128 stands for zero in the data rows.
Here are some points, one per row:
[154 121 161  90 166 141 101 132 152 121 131 101 127 153 148 115 108 126 175 114 159 106 132 149 131 106 162 139 121 135  70 129 136 112 121 139 120 126 118 150  99 102 149 157 116 135 158  83]
[112 122 155 136 131 156  72 116 108  93 173 118 163 144 146 139 105 129 146 129 149 144 110 168 142 137 160 121 154 111 153 146 156 138 127 125 136 145 110 145 130  98 136 149 118 142 197 149]
[118 115 162 163  93 135 126 128 136 132 133 135 172 130 148 124  98 127 104 115 133 143 174  84 110  87  88 135  92 148 123 120 115 114 119 108 120 124 126 141 139 152 123 151 149 141 108 123]
[141 120 167 149 140 125 142 121 112 134 104 158 125 152 141 136  97 177 111 161 173  97 128 151 135 129 168  99 129 124 124  77  81  83 136 115 128 117 137 124 128 101 139 149 127 139 129  73]
[118 142 137 161 171 100 142  99 126 125 113 124 136 142 124 140 118 154 147 141 103 135 133 130 107 141 119 133  94 115 165 130  76  87 134 114 101 123 167 110 144 113 112 102  81 112 130 122]
[102 143 160  96 145 136 132 143 124 121 153 149 116  93 146 118 122 155  99 112 142 110 102 129 150 174 160 113 104 129 115  93 159  98 119 129 109 112 133 162 117 139 158 183 142 144 145 111]
[151 116 119  81 128 129 147 152 103 166 119 176 131 138 116 126  95 111 139 138 127 111 115 118 143 139 109 187 131  73  93 123 109 117 102 201 119 100 142 133 110  99 158 121 154  91 156 176]
[192 129  44  91 151 126 206 135 127 121 127 112 132 162  75 173 134  64 136 210 195 166  91 134 179 105 114  62  80 160 179 131  92 136  96 181 143  50 129 100 171 128  82  57 133 199  90 144]
[109 112 103 131 121 135 141 151 123 102 112 110 134 140  95 133 177  87 109  89 124 118 129  82 151 132  89 102 154 145 109 119 139 152 108 169 156 177 128 136 193 121 120 127 136 122  98 132]
[122 123 141 109 157  79 117 150 176 161 121 145 127 130 134 111 104 118 141 168 103  92 142 132 161  97 122 134  73 137 159 123  92  81 133 101 147 126 142 106 152 108 142 123 112 107 132 164]
[179 127 120 149 100  97 116  75 140 112 121 114 141 138 127  94 154 118 136 139 137 131 158 160 136 130 109 125 152 167 156 160 152 174 132 130 137 150 122 158  95 150  94 123 124 147 112 154]
[ 79  73 127 171  79 147 165  67 115 105 131  77 131 122 129 173 170 134  95 114  88 142 150  97  99 143 157 124 139 150 100 132 121 150 126 126 114 187 106 131 153 157  85 105 144 120  87 131]
[ 86  78 100 111 144 128 151 132 108 113 110 126 122 126 106  84 107 151 103 122 115 119 152 121 119  84 143 164 118 100 149 117 129 164 135 149 149 147 143 176  98 130 154  90 132 140 138 118]
[142 128  83 140  73 125 158 108 125 120 141  99 112 152 137 137 160 124 115 104 138 134 141 145 105 137 110 135 144 139  85 114 144 146 103 111 140 156 134 148 152 102  84 122 120  99 122 108]
[ 83  94 120 165 101 141 123 141 164 172 143 172  99 103 104 139 143 107 161 130 139 168 159 111 127 159  98 162 132 126 132 112 103 160 133 136 122 146 125 148 140 139 130 137 100  84  94 119]
[146 144 132 132 115 151 121 115 105 143 119 171 164 113 142 128 131 145 130 104 140 136 115 106  95 135 163 133 129 137 116 117 116 154 145  97 132 139 168 134  71 140 146 112 119  96 103 132]
[111 160 100 131 108 125 128 133 139 114 135 149 125  98 117 115 158 134 142 137 116 154 133 142  71 123 153  92 149 136 114 189 155 150  92 132 104 140  93 123 154 117 132 126 127 148 161  88]
[140 159 101 135  91 118 118 103 138 101 142  81 103 128 159 162 138 138 138  69 139 148 146 120 123 133 154  69 160 126 159 125 157 152 153  73 121 165 104 113  91 190 129 141 147 126 109  86]
[169 147  89 100  98 137 195 106 141 130 164 136 153 147  37 183 158  36 145 174 161 107  73 187 148 134  80  76  58 157 127 119  93 161 182 152 130 133  78 113 127 142 106 114 109 203 110 120]
[110 128 130 140 135 135 115 156 123 137  99 159 145 140 130 144 124 122 148 164 103 121 121 117 120 114 137 148  80 132 131 119 116 126 133 200 132  58 128 113 128 133 179 109 118 127 106 181]
[109 108 124 158 109 165 138 134 139 142 137 115 129 145 126  94 130 130 126 105 115 148 144 130 114 147  92 128 140 153 173 146 136 112 172 142 158 128 137 144 131  84 107 148 141 133 127 117]
[156 131 152 113 151 102 121 107  83 151 124 103 127 154 122 117 110 127 140 128  85 131 119 142 150 168 118 114 104 120 152 154 107  80  69 103 107  76 170 120 141 117 149 113 101 135 138 162]
[140 134 115 142 110 139 139 177 151 114 124 149 104 147 102 111 146 144 104 122 109 164 131 107 147 124 101 163 111 154 110 132 127 160 150 139  94  72 120 157 157 119 111  76 159 123 165 158]
[142 153 151 103 141 152 102 136 138 125 161 143 154 119 110 123 115 150 138 190 103 115 110 139 149 132 129 119 116  89 139 123 111  78 116 124 130  99 129 117  89  98 160  98 113 112 111 148]
[123 141 159  91  98 124 104 175 188 121 127 105 132 112 147  86 131 106 108 118 120 128  97 109  98 132 148 124 146 114 166 161 128 107 116 114 138 116 134 146  81 121 131 115 126 134 128 122]
[125 124 149 129 124 132 150 140 113 132 116 105 157 166 131 127 141 115 105  95 118 116 111 113 116 141 133 172 159 165 124 137 136 124 102 112 140 168  95 161  93 128 152 139 119 135 131 147]
[129 116 125 133 120  93 111 172 119 116  81 127 162 114  90 170 113 157 112 136 125 170 169 169 135 108  93 144 117 119 121 127 149 100 136 154 112 131 137 130  90 127 108 159 137 136 114 120]
[134 131 133 147 163 145 106 167 115 113 116 140 132 142 135 136 102  88 139 156 123  97 137 131 102 127 115 133 116 145 132 112 166  85 130 121 138 125 123 115 108 138 119 144 152 112 191 148]
[157 120 196  95 192 139 102 106 106 170  88 151  90 144 144 112  62 128 137 124 134 112  71 114 127 106 147  65 100 114 142 151 155 112 112 122 142 136 124 136 118 146 155 133 180 156 143 145]
[108 122  91 122 116 159 123 102 132 115 110 140 107 173 159 118 146 120  87 117 145 159 163 164 120 144 124 137 154 115 127 158 129 179 103 126 111 183 111 102 129  98 108 111 125 120  86 129]
[140  99  92 106 116 136 125 105 120  96 128 123  84  98 144 181 157 167 104  88 136 118 163 134 118 144 136 139 193 133  90 132 136 164 138  96 159 167  98 129 154 127  98  76 113 107 126 126]
[ 94 144 160 154 142  89 104 118 138 145 182 172 124 137 112 128 127 151 110 122 133 147 126 158 145 103 169 141 142 116  99 109 145 112 144 120 114 103 107 156 160 172  88 121 107  79  97  74]
[126 116 119 124 142 161 113 109 160 102 138 120 108 107  94  73 137 185 104 158 127 162 121 111 155 142 115 119 132 129 138 125 130 128 170 133 154 171 133 123 102 133 131 153 134 126 146 158]
[138 127 173  90 170  99  91 107  99 175  99 123 115 135 141 143 104 117 146 131 143 113 102 135 144 111 168 146 108 117 160 152  99  73 108 115 116 131 156  96 140 114 138 167 125 106 147 132]
[113 133  96 114 114 137 128 109 159 143 137 139 150 117 127 118 137  93 170 138  72 143 113  63 157 103  70 160  99 117 165  91 140  58 173 157 131  85 125  97 146 116 120  98 110 132 183 143]
[142 166 141 120 131 111 105 127 119 125 125 132 136 101 150 155 146 120 119 123 114 144 118 134 112 126 172 136 100 101 143 116 107 156 139 127 121 119 114 131 117  97 143 168 133 128 135 116]
[101 145 110 141  94 160 182 130 169  90 108  80 116 100 147 175 153 111  97 116 105 150 143 137 112 110 117 116 191 130 116 159 140 202 111 127 150 135 109  92 148 143 102 135 125 128 104 100]
[154 139 113 150 116 101 151  93  96 103 151 117 127 106 149 121 100  92 132  60 136 134 120 121 124 171 108  87 171 171  77 111 137 160 116 132 130 143 128 113 134 127 126 132 111 142 111 109]
[104 119 134 132  92 142 152 176 111 135 109 134 143 141  75  72 142 108 112 187 108 141 156 117 120 155 110 167 124 132 125 102 115 129 120 133 114  44 159 125 129 138 147 108 132 101 171 169]
[137 126 145 115 156 110 111 124 135 111 168 134 127 125 154 108 116 140 143 101 134 122 137 111 134 102 120 164 166 137 105 132 129 139 142 125 121 144 174  90 143 133 159 120 163 127 151  93]
[164 173 134 128 147 129 126 133 113 136  96 123 119 112 156  59 106 146 143  57 152  81 132 125  90 150 171 122 120 120 162 104 138 112 135 148 150 151 100 123 109 146 152 126 154 125 108 125]
[ 80 130 137 129 168 107 119 134 114 160 131 129 132  99 163 106 153 100 133 161 124 113  89 130  94 134 109  93 120  90 106 118 159 140 158  93  96 124 130 122 121 126 153 149 133 146 128 163]
[124 111 115 208 101 137 117 114 113 116 161  88  96 104 123 146 175 148 146 144 102 106 141 140 147 110  86 150 164 123  83 123 137 142 126 105 159 143 127 131 140 133 103 115 140 127  88  96]
[120 122 134 109 161 127  93 147 104 151 139 117 120 108 154 147 106 183 128 126 157  84  98 106 162 141 168 147 132 135 122 165 140 132 127 132 129 135 158  94 127 149 124 163 106 137 141 102]
[134 145 112 126 141 101 131 153 139 150 112 140 110 104 144 163 103 177 160 122 154  77 147 137 140  88 148 119 145  74 122 126 122 121 119  73  89 107 130 145 161 167 121 196 113 131 103 145]
There is one direction along which these points spread out most. Take the direction at right angles to it along which they spread out most. Then take the direction at right angles to both along which they spread out most. Go by this last direction. For each point below, how far along it does it lie, from 0 to 99? The average is 50, and the first point in the table lies past the average. One standard deviation of the points above along it is 16.
[154 121 161  90 166 141 101 132 152 121 131 101 127 153 148 115 108 126 175 114 159 106 132 149 131 106 162 139 121 135  70 129 136 112 121 139 120 126 118 150  99 102 149 157 116 135 158  83] 64
[101 145 110 141  94 160 182 130 169  90 108  80 116 100 147 175 153 111  97 116 105 150 143 137 112 110 117 116 191 130 116 159 140 202 111 127 150 135 109  92 148 143 102 135 125 128 104 100] 52
[192 129  44  91 151 126 206 135 127 121 127 112 132 162  75 173 134  64 136 210 195 166  91 134 179 105 114  62  80 160 179 131  92 136  96 181 143  50 129 100 171 128  82  57 133 199  90 144] 89
[111 160 100 131 108 125 128 133 139 114 135 149 125  98 117 115 158 134 142 137 116 154 133 142  71 123 153  92 149 136 114 189 155 150  92 132 104 140  93 123 154 117 132 126 127 148 161  88] 56
[109 112 103 131 121 135 141 151 123 102 112 110 134 140  95 133 177  87 109  89 124 118 129  82 151 132  89 102 154 145 109 119 139 152 108 169 156 177 128 136 193 121 120 127 136 122  98 132] 44
[142 153 151 103 141 152 102 136 138 125 161 143 154 119 110 123 115 150 138 190 103 115 110 139 149 132 129 119 116  89 139 123 111  78 116 124 130  99 129 117  89  98 160  98 113 112 111 148] 48
[109 108 124 158 109 165 138 134 139 142 137 115 129 145 126  94 130 130 126 105 115 148 144 130 114 147  92 128 140 153 173 146 136 112 172 142 158 128 137 144 131  84 107 148 141 133 127 117] 36
[112 122 155 136 131 156  72 116 108  93 173 118 163 144 146 139 105 129 146 129 149 144 110 168 142 137 160 121 154 111 153 146 156 138 127 125 136 145 110 145 130  98 136 149 118 142 197 149] 58
[126 116 119 124 142 161 113 109 160 102 138 120 108 107  94  73 137 185 104 158 127 162 121 111 155 142 115 119 132 129 138 125 130 128 170 133 154 171 133 123 102 133 131 153 134 126 146 158] 40
[120 122 134 109 161 127  93 147 104 151 139 117 120 108 154 147 106 183 128 126 157  84  98 106 162 141 168 147 132 135 122 165 140 132 127 132 129 135 158  94 127 149 124 163 106 137 141 102] 63
[ 86  78 100 111 144 128 151 132 108 113 110 126 122 126 106  84 107 151 103 122 115 119 152 121 119  84 143 164 118 100 149 117 129 164 135 149 149 147 143 176  98 130 154  90 132 140 138 118] 32
[102 143 160  96 145 136 132 143 124 121 153 149 116  93 146 118 122 155  99 112 142 110 102 129 150 174 160 113 104 129 115  93 159  98 119 129 109 112 133 162 117 139 158 183 142 144 145 111] 57
